[167 120  98 176 134 111  85  94 156  97 125 103 114  84 111 148 177 153
 151 142 141  94 135 168  95  81  98  77 132 163  77 136  86 108 170] = U
[175  95 148  86 171 121  96 169  95 157 127 174 172  81 145 171 172  98
 151 160 122 140 100 141 117 107 128  92  94 110  87 154 111 178  96] = N
[161 113 120 124  84 113 126 161 106 143 109  83 154 157 136 136 108 164
 126 129 136  93 103 119 155  84 121 172  79  94 105 112 144 162 132] = C
[147 100  83  80 166  97  94 163 100  88 163 112 177 152 101 138 106  98
 172 153 121 161 152 103  89 122  87  96 119 175 162  86 163 100 120] = D
[169  79 127 123 148 147 153 166 140 101 150 109 168 148 128 134 123 141
 117 151  98 122 160 140  87  96  89 106 144  87 170 175  95 162  78] = V
[155  85 123 107 141 100 165  94 154 168 105  86 163 161 150 147 111 173
 154 108 172 164 163 174  84 109  90 173  94 101 158 119  83 103  78] = P
[175 141 148 160 168 152  84 133 171 161 160 113 103  97 164 124 109  87
 167  87 139 159  84 149 112 167 130 160 125 150 132 171 137 169 149] = T
[157 125  79 164 111 117 177 117 165 148  89 109 168  96 137 103 163 140
 159 164 112 172 107 133 157 179 110 124  77 124 160 109 122 157 104] = W
[155  85 123 123 141 100 165  94 154 168 105  86 163 161 150 105 111 173
 154 138 118 101 136 132 110 127 122 171 105 111 135 140  85  98  98] = B
[144 176 124  85 114 121 167 156  89  85  91 151 124 160 170  88 104  88
  78 157  89 107 156 127 150 153 148  97 120  97 106 119 103 135  99] = A
len: [155  85 123 123 141 100 165  94 154 168 105  86 163 161 150 105 111 173
 154 138 118] => 21
asked: [169  79 127 123 148 147 153 166 140 101 150 109 168 148 128 134 123 141
 117 151  98 122 160 140  87  96  89 106 144  87 170 175  95 162  78] => V
count C: [106] => 1
asked: [154 108 172 164 163 174  84] => P
count B: [123] => 2
asked: [141 117 151  98 122 160 140  87] => V
asked: [ 89 122  87  96] => D

[129 136 114 115 164 108  98 119 154 110 126 118 120 152 154 149 106 163
 131 142 132]  Pelo
[129 136 114 115 132 108  98 119 154 110 126 118 120 152 154 149 106 163
 131 142 140]  mig
[123 129  90 173 119 134 168 141 141  96 121  93 134 115 118 118 154  98
 115 126 129]  ved
[116 112 121 157 124 150 148 139 120 118 107 124 129 120 125 128 154 130
 122 121 125]  dobab
[138 117 112 110 133 118 115 139 118 110 142 109 139 141 139 138 114 123
 144 143 132]  dav
[116 112 121 157 124 150 148 139 120 118 107 124 129 120 125 128 155 115
 108 111 121]  Midam
len: [129 136 114 115 164 108  98 119 154 110 126 118 120 152 154 149 106 163
 131 142 132] => 21
len: [138 117 112 110 133 118 115 139 118 110 142 109 139 141 139 138 114 123
 144 143] => 20
asked: [116 112 121 157 124 150 148 139 120 118 107 124 129 120 125 128 154 130
 122 121 125] => dobab

[129 133 129 126 122 124]  Ruz
[128 118 129 117 127 137]  gibod
[125 125 110 119 108  93]  Mel
[108 131 118 120 108 105]  Rud
[118 129 118 127 130 132]  vozem
[126 109 110 109 109 110]  ribu
asked: [118 129 117 127] => gibod
both Mel Rud:  => [108]
both vozem Ruz:  => [129]
asked: [133 129 126 122 124] => Ruz
count ribu: [108] => 0
asked: [118 129 118 127 130 132] => vozem
asked: [118 129 118 127 130] => vozem

[126 139 115 119 135 118 130 110] : fif
[127 114 117 119 144 125 127 149] : ret
[119 130 115 115 130 118 130 115] : nop
asked: [119 130] => nop
both ret nop:  => [119]
len: [127 114 117 119 144 125] => 6
asked: [130 118] => nop
both ret fif:  => [119]
count nop: [115] => 3
len: [119 130 115 115 130 118 130 115] => 8

[138 121 134 128 149 136 146 149 124 149 149 148 129 148 149 134 107 134
 125 145] = mamo
[138 130 150 132 167 137 167 168 128 166 166 166 130 128 168 136 152 151
 127 141] = dagu
[107 127 104 126 136 107 114 138 128 137 136 135 128 136 137 137 154 104
 128 109] = soko
[135 132 137 124 148 133 142 150 134 149 149 145 126 147 150 139 161 139
 135 132] = felu
[135 132 137 124 148 132 137 150 134 149 126 127 126 125 125 136  98 135
 128 133] = Dilad
[128 130 139 131 140 126 132 113 126 113 112 113 129 113 112 140 106 141
 128 124] = sof
[128 130 139 131 113 126 132 113 126 127 112 113 129 113 112 140 106 141
 128 124] = fatot
asked: [128 130 139 131 140 126 132 113 126 113 112 113 129 113 112 140 106 141
 128 124] => sof
len: [128 130 139 131 140 126 132 113] => 8
asked: [138 130 150 132 167 137 167 168 128 166 166 166 130 128 168 136 152 151
 127 141] => dagu

[146 113 128  98 127 134 121 158 124 124] : Sefon
[135 128 138 135 127  94 140 143 137 135] : topuv
[140 124 140 152 127 124 123 149 143 124] : Voz
[150 133 107 116 127 134 131 140 124 102] : rike
[146 132 125 136 128 134 112 162 117 116] : gezi
[152 134 124 134 134 134 124 141 124 136] : Zedo
[146 138 143 137  94 140 135 154 127 128] : Dor
asked: [128 138 135 127  94 140 143 137 135] => topuv
asked: [135 128 138 135 127  94 140 143 137 135] => topuv
len: [146 113 128  98 127 134 121 158 124 124] => 10
count Zedo: [124] => 3
both topuv gezi:  => [128]
count Voz: [124] => 3

[119 126 136 104 131 127]  Terug
[136 126 119 159 135 135]  pulun
[124 117 140 158 131 127]  mipu
len: [119 126 136 104 131] => 5
asked: [136 126 119] => pulun
after: [158] => [131]
after: [140] => [158]
count pulun: [135] => 2

[128 133 129 133 124 133 120 133 131 130 135 124 132 127 134 125 131 126
 129 128 120 128 121 133 123 125 127 122 128 123 131 128 133 127] = kiv
[124 132 135 138 121 131 124 120 120 131 133 131 136 120 125 139 129 122
 113 132 127 126 128 131 129 134 134 124 132 128 121 130 127 126] = sini
[129 130 125 133 124 131 120 130 131 128 134 124 130 129 132 125 132 126
 130 127 119 127 122 131 121 125 125 121 128 124 132 127 126 125] = zin
[100 144 145 163 109 140 143 100  97 160  98  99 103 149 152 121  85 124
 104 118 146 137 120 103 124 145 117 166 127 125 132 100 137 116] = sefip
[124 132 135 138 121 131 124 120 120 137 133 135 136 120 133 139 129 122
 131 132 127 126 128 131 129 134 134 135 134 128 121 130 134 126] = lis
[100 143 142 158 118 127 142  92  92 161 102  88 114 151 150 124  85 122
 101 119 145 135 116  99 130 150 110 156 117 121 131 125 133 120] = Ket
[122 132 132 142 124 131 124 117 121  99 131 128 138 120 125 138 126 122
 114 134 130 127 127 128 128 135 137 125 130 128 122 129 128 128] = Faziz
[129 130 125 133 125 131 120 133 131 134 134 124 130 129 129 125 132 126
 130 127 119 127 122 131 121 125 125 121 128 124 131 127 126 125] = vifo
[131 125 132 134 130 130 131 126 131 127 134 128 128 127 134 134 128 127
 130 130 125 131 119 124 121 131 120 135 122 128 125 130 129 131] = kefe
[110 129 126 145 140 117 120 127 118 141 137 133 122 117 108 129 116 129
 117 128 128 124 126 135 118 130 147 141 126 128 124 124 133 121] = Depu
count lis: [135] => 3
count Depu: [128] => 3
asked: [122 132 132 142 124 131 124 117 121  99 131 128 138 120 125 138 126 122
 114 134 130 127 127 128 128 135 137 125 130 128 122 129 128 128] => Faziz
count kiv: [133] => 6

[132 137 141 139 139]  fek
[131 121 121 131 121]  zoti
[131 121 150 115 150]  Poso
[147 108 109 120 122]  kadu
count zoti: [130] => 0
after: [132] => [137]
count Poso: [121] => 1
len: [132 137 141] => 3
asked: [109 120] => kadu
count zoti: [121] => 3
asked: [121 150] => Poso

